vazo: [164  83 155 111 130 164  82 119 126  88 115 117 135 103 100 150 149  61
 124 148  99 141  93  72 144]
Nuno: [165  84 149 112 131 162  82 118 135  89 115 119 134 100 100 150 150  67
 124 147  91 142  95  73 145]
muta: [164  83 155 111 130 164  82 119 127  88 116 117 135 103 100 151 149  61
 124 148  99 141  93  72 144]
ler: [164  83 155 111 130 164  82 119 126  88 115 117 135 102 100 150 149  61
 124 148  99 141  93  72 144]
nomap: [164  83 154 111 130 164  82 119 128  88 115 118 135 102 100 151 149  62
 124 148  98 141  94  73 144]
Fonun: [165  84 151 111 130 163  82 119 132  88 115 119 134 100 100 151 150  65
 124 147  93 141  94  73 145]
tags:
[119] -> k204
[117] -> k102
[118] -> k184
[98] -> k957
[115] -> k812
[116] -> k301
join nomap 12: 	k184
find: [164  83 155 111 130 164  82 119 126  88 115 117 135 103 100 150 149  61
 124 148  99 141  93  72 144]	vazo
find: [164  83 155 111 130 164  82 119 127  88 116 117 135 103 100 151 149  61
 124 148  99 141  93  72 144]	muta
find: [164  83 155 111 130 164  82 119 126  88 115 117 135 102 100 150 149  61
 124 148  99 141  93  72 144]	ler

sot: [161 119 161  72 118 137  82 135 114 162 154 132 128 130 128 129]
vopo: [158 118 159  77 119 137  86 133 116 159 151 169 131 144 125 158]
zon: [161 119 161  72 118 137  82 135 114 162 154 172 134 146 124 162]
tags:
[151] -> k231
[154] -> k10
[153] -> k950
[162] -> k740
[161] -> k918
join zon 11: 	k10
find: [161 119 161  72 118 137  82 135 114 162 154 172 134 146 124 162]	zon
find: [158 118 159  77 119 137  86 133 116 159 151 169 131 144 125 158]	vopo

tenef: [ 86  74 176 124  70 104 180 162 134 108 101 139 120]
miset: [ 95 102 154 114 106  83 134 135 134 113 113 105  80]
ves: [151 173 107 149 167 147  79 102 105 153 160 117 124]
key -> tag
[116] -> k167
[118] -> k768
[139] -> k276
[117] -> k256
[105] -> k499
[173] -> k989
[172] -> k280
[107] -> k228
join ves 12: 	k256
find: [ 95 102 154 114 106  83 134 135 134 113 113 105  80]	miset
find: [ 86  74 176 124  70 104 180 162 134 108 101 139 120]	tenef

Sufug: [ 57 152 118 140  97 187 138 139 129 122 120 141 122]
pezi: [167  91 105 158 158 148 164  99  93 113 114 142  77]
sizu: [111  69 111 130 108 136 102 160 127 128 139 136 119]
Papef: [136 163 140 142 148 134 132 111 129 176 130  98 168]
Table of tags by key:
[122] -> k283
[176] -> k780
[129] -> k937
[113] -> k723
[177] -> k813
[121] -> k515
[128] -> k839
join Sufug 10: 	k283
find: [167  91 105 158 158 148 164  99  93 113 114 142  77]	pezi

tasu: [136 163 138 121 134 118  85 138 119 118]
maku: [131 137 135 152 127 126 124 134 101  94]
datom: [156 119 110 121 129  84 179 159  71 110]
vepeg: [101 128 118 152 119 158 138 121 126 133]
zik: [141 137 114 128 144 134 158 149 140 169]
tuf: [123 135 113 138 123 144 144  92  90 139]
Kal: [137 158 141 141 105 132 165  75 106 141]
key -> tag
[133] -> k718
[131] -> k149
[118] -> k599
[132] -> k161
[105] -> k63
join Kal 6: 	k161
find: [137 158 141 141 105 132 165  75 106 141]	Kal
find: [123 135 113 138 123 144 144  92  90 139]	tuf

nid: [100 103 141  80 125]
komim: [134 126 127 145 163]
vov: [132 136  83 174 195]
talak: [168 157 129  98 158]
key -> tag
[163] -> k298
[164] -> k506
[125] -> k589
[158] -> k498
[126] -> k416
[145] -> k833
[195] -> k875
join komim 5: 	k298
find: [100 103 141  80 125]	nid

tozo: [126 128 106 130 128 153 132 128 128 127 126 127 128 128 127 126 125 128
 127 129 113 126 120 128 142 129 129 128 131 128 128 133]
Laz: [125 127 118 129 127 179 126 127 128 132 122 136 127 129 132 139 124 129
 130 126 134 125 125 127 153 131 127 128 134 132 128 134]
nemu: [126 128 108 130 128 147 132 128 128 127 128 125 128 128 127 124 126 128
 126 129 113 126 121 128 139 129 129 128 131 127 128 132]
zos: [126 128 105 131 128 166 132 127 127 128 126 128 128 129 128 128 124 128
 127 128 115 125 120 128 147 130 128 128 132 129 128 134]
nir: [126 128 108 130 128 147 132 128 128 127 128 125 127 128 127 124 126 128
 126 129 113 126 121 128 139 129 129 128 131 127 128 132]
tetu: [124 127 103 131 128 186 131 127 127 129 123 132 128 129 130 133 122 129
 128 128 121 124 119 127 158 131 128 128 134 131 127 136]
key -> tag
[127] -> k39
[126] -> k913
[130] -> k224
join Laz 19: 	k224
find: [124 127 103 131 128 186 131 127 127 129 123 132 128 129 130 133 122 129
 128 128 121 124 119 127 158 131 128 128 134 131 127 136]	tetu
find: [126 128 108 130 128 147 132 128 128 127 128 125 127 128 127 124 126 128
 126 129 113 126 121 128 139 129 129 128 131 127 128 132]	nir
find: [125 127 118 129 127 179 126 127 128 132 122 136 127 129 132 139 124 129
 130 126 134 125 125 127 153 131 127 128 134 132 128 134]	Laz

Paz: [140 113  86 132]
moba: [126 166 117  73]
lutir: [177 107 178 163]
tugo: [139 127 116 101]
Nuri: [108 116 135  96]
Table of tags by key:
[178] -> k851
[177] -> k329
[117] -> k847
[163] -> k755
[86] -> k8
[135] -> k218
join lutir 3: 	k851
find: [126 166 117  73]	moba

